Rotation paths and how fast each direction turns (deg/step)
Each turn is a multiple of 5 degrees from 10 to 175, or 0.
Each row of a path follows its step; steps can be skipped.
Rotation 1:
step 6: [-0.63  3.14 -0.13 -0.86 -2.50 -0.69 -0.64  0.75  0.59  0.25  2.40  1.34
  0.92 -0.42 -1.98 -0.69  0.52 -2.86  0.08  2.33 -1.56  0.41  0.15 -0.24
 -2.24 -1.58  0.21 -2.51 -0.01  1.40  1.17  0.84 -2.86  0.55  1.21 -0.64
  1.13 -1.53  0.92  0.56  2.99  0.66 -1.14  0.93 -1.61  0.32  1.83  1.28
 -0.87]
step 8: [-1.30 -0.79 -1.51 -0.92  1.54  0.28  0.95  1.87 -1.24 -0.66  0.81  0.13
  1.41  1.68 -0.34 -2.05  1.79 -1.48 -0.38 -0.26  0.70  0.34  0.64  1.76
  0.12 -1.58 -1.76 -0.18  0.22  0.61 -0.09 -0.06 -3.04 -2.15  0.69 -2.08
  0.18  0.46  1.05  2.01 -1.10  1.71  1.05 -3.65  2.17  0.72 -3.10  1.32
  1.42]
step 13: [-1.56  0.68  1.23  0.13  1.71 -0.87  1.08 -0.65 -0.03 -1.96  2.11 -0.61
 -2.02 -1.11  0.63  0.83 -0.60  1.83 -2.25  0.52 -0.19  0.69 -0.67  2.86
  0.26  0.77 -1.80 -4.53 -1.38 -1.15 -0.26  0.90  0.13  1.92 -2.48  0.83
 -0.59 -0.51  1.13  0.01 -1.27 -2.30  0.91  0.42  1.80 -1.92  1.28 -0.30
 -0.16]
step 14: [ 1.26  0.47  0.89 -0.11  0.70 -0.66 -2.06 -1.93  0.10 -0.94  3.21 -0.60
 -1.18  2.14  0.24 -3.11 -0.67 -3.89  0.79 -0.98  0.00 -0.16  0.58  0.57
 -2.56 -0.55 -0.39 -0.11  1.00 -1.22  1.01  1.19 -1.25  0.34  2.90 -0.45
 -0.07 -1.13 -0.19  1.22 -0.75  2.84  2.32 -0.39  1.64  0.06 -0.66  1.54
  0.59]
step 16: [-1.15 -2.26  0.93 -2.95  3.20  1.18 -0.26  0.87 -0.79 -0.46  0.07  2.00
  0.45  1.45  0.89 -1.32 -0.30 -0.10 -0.07 -0.06  0.31  0.33  0.92  4.21
 -0.16 -2.53 -2.66 -0.52 -2.12 -0.32  0.19  1.55  1.07 -0.04 -0.32 -0.70
  1.52 -1.47  1.17  1.28 -0.54 -1.05 -0.71  0.49 -1.52 -2.16 -0.48 -2.24
 -0.04]
step 21: [-1.40  0.10  0.70 -0.99  1.31  0.60 -1.50 -1.17 -2.50 -2.04 -1.04 -3.46
 -1.77 -1.07 -0.28  0.10 -1.38  0.25  0.19  2.22 -0.63 -1.03  1.12 -0.57
  0.55  0.51  1.53 -3.37 -1.19  1.23 -0.57  1.03  0.44 -0.45 -1.38  1.37
 -0.25  0.64  2.46 -2.40  1.41 -0.10  0.74 -1.31  0.64  3.60  0.16 -0.34
  0.69]
step 22: [ 0.72 -0.34  0.72 -1.74  0.36  1.00  0.11  0.62  0.73 -1.31  4.42  1.21
 -0.09  1.28  0.26 -1.28  0.46 -0.45 -2.43  0.33  1.34  1.29 -1.39  2.58
 -1.27 -1.62 -1.40  0.17 -2.26 -2.14  1.36 -1.80  1.34 -0.25  0.22  1.52
  1.16 -2.17  0.12 -1.64  0.40 -0.54  1.91 -0.15  1.00  0.64  3.24 -0.40
  0.58]
step 27: [ 0.56 -1.78 -1.90 -1.37  2.52 -0.47 -2.59 -0.24 -0.87 -0.71 -2.07 -1.07
  1.46 -2.63 -2.62 -1.91 -0.83 -0.99 -0.44  0.58  0.21 -2.61 -0.23  0.53
 -1.61 -0.28 -0.30 -0.92 -0.82 -1.63 -1.00  2.62  0.26  1.12 -1.51 -1.40
  0.64 -0.27  1.95 -0.57  1.29 -2.21 -0.14 -0.56 -1.89  0.71 -1.38 -2.11
  0.95]
[ 0.10  0.50 -0.36  0.22  0.06  0.03 -0.66  0.29  0.50 -0.24 -0.86 -0.53
 -0.33  0.42  0.79 -0.18  0.49  0.46  0.65 -0.41 -0.35 -0.41 -0.52  0.26
  0.60  0.14 -0.04 -0.49  0.17 -0.37  0.27  0.02 -0.32  0.50  0.29 -0.31
 -0.73  0.03  0.24  0.58 -0.65  0.62  1.37 -0.28  0.39 -0.04 -0.28  0.16
 -0.55] -> 65
[-0.15 -0.45 -0.45 -0.34 -0.75 -0.52  0.36 -0.79  0.16  0.03  0.03  0.07
 -0.12 -0.28  0.20 -0.64 -0.21  0.97  0.15  0.51 -0.06  0.51  0.67  0.11
 -0.63  0.06  0.23  0.36 -0.43 -0.50 -0.02  0.02 -0.76  0.50 -0.40  0.32
 -0.37 -0.59  0.65  0.35 -0.17  0.52 -0.38  0.39  0.07 -0.92 -0.05 -0.58
 -0.96] -> 110
[ 0.21 -0.23  0.04  0.01  0.16 -0.32  0.26  0.88  0.38 -0.09 -0.33 -0.11
 -0.05 -0.34  0.00 -0.32  0.29 -0.42  0.42 -0.31 -0.46  0.07  0.00 -0.06
 -0.88  0.68 -0.94 -0.52  0.80  0.06  0.81  0.98  0.34  0.07  0.41 -0.18
  0.72  0.07  0.18  0.87  0.40  0.10 -0.60 -0.08 -0.79 -0.77 -0.08 -0.41
 -0.09] -> 35
[ 0.23  0.24 -0.51  0.21  0.59 -0.50  0.16  0.02 -0.62 -0.75  0.15  0.10
 -0.22  0.06 -0.08  0.52  0.71  0.64  0.05 -0.11  0.86  1.33 -0.63 -0.77
  0.02 -0.05  0.31 -0.10 -0.30 -0.10  0.19  0.91  0.39 -0.02 -0.04  0.51
  0.08  0.23 -0.64  0.36 -0.26 -0.40 -0.07  0.03  0.03  0.23  0.47  0.38
 -1.02] -> 170
[ 0.55  0.60  0.28 -0.79  0.06  0.53  0.22  0.11  0.55  0.09  0.21  0.48
 -0.30 -0.74 -0.03  0.18  0.24 -0.04  0.77  0.59 -0.31  0.03 -0.41 -0.33
  0.44 -0.76  0.75  0.71 -0.29 -0.06 -0.12  0.90 -0.02  0.32 -0.41 -0.70
 -0.01 -0.47  0.24  0.84 -0.18 -0.35 -0.46 -0.77  0.20 -0.06 -0.50  0.06
  0.71] -> 35
[ 0.20  0.49  0.10  0.07 -0.27 -0.74  0.47 -0.22  0.25  1.04 -0.17 -0.55
  0.27  0.88  0.06 -1.10  0.76 -0.65  0.20  0.04 -0.32  0.30 -0.47 -0.69
  0.23 -0.25  0.11  0.26  0.16  0.55  0.47 -0.13  0.15  0.31 -0.56  0.23
 -0.01 -0.71 -0.23  0.03  0.04  0.27 -0.23  1.13  0.06  0.36  0.30  0.59
  0.35] -> 130
Rotation 2:
step 6: [ 0.84 -2.39 -2.73  2.66 -0.25 -1.44 -1.73  1.65  2.12  1.74  1.32 -2.35
  0.08  0.18 -0.30 -1.24  1.86  2.31  1.12 -0.48  3.20  0.04  0.02  0.07
  1.49  0.99 -1.69 -0.76  2.17 -0.18  1.12  1.21  0.07  1.47 -0.96 -1.93
  2.45  0.37  3.48 -1.11  1.55  0.67 -0.85 -2.67 -1.94 -1.27 -0.53  0.27
 -1.64]
step 12: [ 3.75 -0.84 -2.08  0.42  1.03  0.43 -0.24 -1.66 -0.91  1.40  0.01 -0.54
  0.93  0.26 -1.89  1.53 -0.18  0.01  1.23 -1.84 -1.19 -1.63  3.42 -2.20
 -0.32 -2.32 -2.67  1.48 -0.53 -1.43 -0.57  1.54 -2.35  1.37  2.10 -1.04
  1.29  0.89  0.03  0.95  3.00  1.01 -1.70 -3.07 -1.99  0.62  0.31 -2.13
  0.07]
step 17: [-1.43 -0.78 -1.11  3.98  3.33 -0.17 -1.16 -0.88  0.14 -1.72 -1.76 -1.74
  0.36 -0.40 -1.21  0.15 -1.99 -1.13  0.70  0.78 -1.25  1.77  0.89 -1.84
 -0.58 -3.23 -1.22 -0.67  1.97  0.33 -0.14 -0.75 -0.90  0.56 -0.16 -2.74
  1.35  0.88 -0.97  1.58  0.38  0.51 -2.91 -0.80 -0.54 -1.42 -2.39 -4.13
  0.54]
step 19: [ 0.18 -1.24  1.18  1.16  1.25  0.43 -0.05  0.14 -2.97 -1.59  0.18 -0.85
 -2.32 -2.73 -0.83 -1.06 -0.31  1.69 -0.88  0.54 -0.40 -2.62  0.54  1.13
  3.44  0.67 -4.07 -1.12  1.38 -0.20 -0.24  0.79  1.68 -0.77 -2.69 -1.26
  0.44  3.68  1.17  0.46  0.08 -1.11 -2.64  1.76  0.31 -1.61  1.76 -1.00
  1.44]
step 20: [-1.08  0.43  0.59  0.99 -1.86 -1.58 -1.01  1.43  0.59 -3.01 -1.28 -0.83
 -3.58  0.27  0.82 -1.52 -0.69  0.39  2.23 -0.80 -0.13 -0.62  0.73 -2.72
 -0.33  0.00 -2.79  0.24  0.55 -0.86  1.36 -0.46 -4.29  0.41  0.32 -1.66
 -1.00 -1.41 -3.73  0.44 -0.84 -1.79 -1.87 -2.19 -0.20 -1.87 -0.08  0.56
  2.35]
step 23: [-1.08 -1.85 -0.34  2.22 -1.25 -0.64  0.71 -1.53  1.38 -0.16  1.60  1.36
 -2.03  0.27  1.00 -0.06 -1.79  0.00 -2.13 -0.56 -0.70  1.99  0.53 -0.11
 -2.18  1.29 -2.97  3.67 -0.57 -2.86  0.50  1.93 -0.53  1.55 -1.39 -2.27
  1.59  1.17  0.83 -0.30 -2.31 -1.87 -0.49 -0.54 -2.18 -1.62 -1.01 -1.99
  2.93]
step 27: [-0.22 -4.17  1.22  2.66  2.55 -2.03 -2.03  1.36  1.64  0.28 -0.22  1.05
  1.12  1.28 -0.60  0.45  0.75 -1.92  1.10  2.52 -0.78  1.73 -0.35  1.02
  0.38  1.63 -0.51 -3.09 -0.79 -0.85  0.48 -0.43  0.42  1.48 -3.09 -0.07
  0.34 -0.36  1.15  0.48  0.31  1.15 -1.55 -1.84  1.28 -3.81 -1.77 -1.45
  1.26]
step 33: [ 1.62 -3.28 -0.41  3.86  0.51  0.11 -1.47 -2.61 -0.38 -1.69  0.83 -0.33
 -0.45  0.95  2.60  0.14 -0.23 -2.28 -0.27  1.02  0.08  2.07  3.44  0.21
  1.24 -1.05  0.36  1.40 -1.64 -1.10  0.42  1.22  0.40 -0.57  2.42  1.22
  1.11  2.05 -2.56  0.20 -1.44 -0.46 -2.69 -2.23 -1.53 -0.53 -1.85 -1.13
  1.05]
[ 0.06  0.51 -0.45  0.14 -0.90 -0.18 -0.05  0.07  0.68 -0.07 -0.38  0.24
 -0.40  0.74 -0.60  0.07 -0.92 -0.07  0.67  0.20  0.11  0.04  0.64 -0.69
 -0.91 -0.15 -0.21  0.09  0.62  0.07 -0.24  0.05 -0.31  0.20  0.13 -0.75
  0.35 -0.03  0.83 -0.03 -0.39  0.42  0.61 -0.04 -0.61  0.60  0.90 -0.12
  0.29] -> 130
[-0.20 -0.17 -0.33  0.55  0.00  0.01 -0.41  0.31 -0.54  0.76  0.13 -0.39
  0.23  0.22 -0.35 -0.13  0.27 -0.82  0.36 -0.34 -0.47 -0.70 -0.29  0.18
 -0.31  0.84  0.30 -0.33  0.16  0.02  0.47 -0.45 -0.63  0.60  0.77  0.43
  1.05 -0.50  0.14 -0.07 -0.63 -0.04  0.00  0.24 -0.29 -0.31 -0.19 -1.00
 -0.82] -> 70
[ 0.29 -0.44 -0.43 -0.37  0.68  0.01  0.41 -0.32 -0.69 -0.29 -0.27 -0.69
  0.17 -0.45  0.00  0.36 -1.10 -0.60  0.34  0.22  0.39 -0.26  0.18 -0.06
  0.31 -0.37  0.04 -0.06 -0.04  1.00 -0.07  0.29  0.25  0.02 -0.07  0.59
  0.48  1.29 -0.48  0.65 -0.15 -0.49  0.19 -0.14 -0.56  0.66  0.40 -0.47
 -0.20] -> 155
[-0.53  0.13  1.11  0.23 -0.21 -0.99  0.30 -0.67  0.46  0.36 -0.12  0.51
  0.41  0.39 -0.49 -0.70 -0.48 -0.08 -0.05  0.21  0.44  0.14  0.69 -0.05
  0.10  0.77  0.31 -0.60 -0.31 -0.51  0.29  0.32  0.56 -0.24  0.39  0.59
  0.04  0.20 -0.04  0.74 -0.53 -0.92 -0.02 -0.34  0.58 -0.13  0.09 -0.19
  0.25] -> 10
[ 0.28  1.05  0.44  0.34  0.67  0.14  0.08 -0.65 -0.47 -0.33 -0.23  0.25
  0.38 -0.19  0.28 -0.18  0.20  0.96  0.86 -0.08  0.12  1.13 -0.25 -0.27
 -0.24 -0.57 -0.18  0.17  0.40  0.22 -0.07  0.17 -0.14  0.38  0.06  1.03
  0.57 -0.49  0.17  0.14 -0.30  0.67  0.36  0.09  0.62  0.33 -0.38 -0.69
 -0.04] -> 85
[ 0.26 -0.46  0.01  0.37 -0.36 -0.61  0.70 -0.25  0.73  0.33 -0.08 -0.07
  0.16  0.66  0.72  0.76  0.66 -0.48  0.70  0.50 -0.06  0.47 -0.27  0.46
 -0.28  0.21  0.21 -0.15  0.49  0.81 -0.12 -0.28  0.33 -0.52  0.24 -0.28
  0.57  0.06 -0.49 -0.78  0.76 -0.22 -0.42 -0.27  0.34  0.48 -0.38 -0.56
  0.67] -> 65
[-0.02 -0.55 -0.43 -0.43  0.43 -0.53  0.94  0.15  0.17  0.26  0.71 -0.10
  0.11 -0.21 -0.05  0.25  0.24  0.22  0.74  0.12  0.45  0.26 -0.28  0.07
  0.24  0.71  0.59  0.73 -0.05 -0.49 -0.40  0.13 -0.63  0.49 -0.91  0.09
 -0.49 -0.30  0.38 -0.03  0.05 -0.27  1.14 -0.67 -0.06 -0.71  0.57 -0.55
  0.09] -> 20
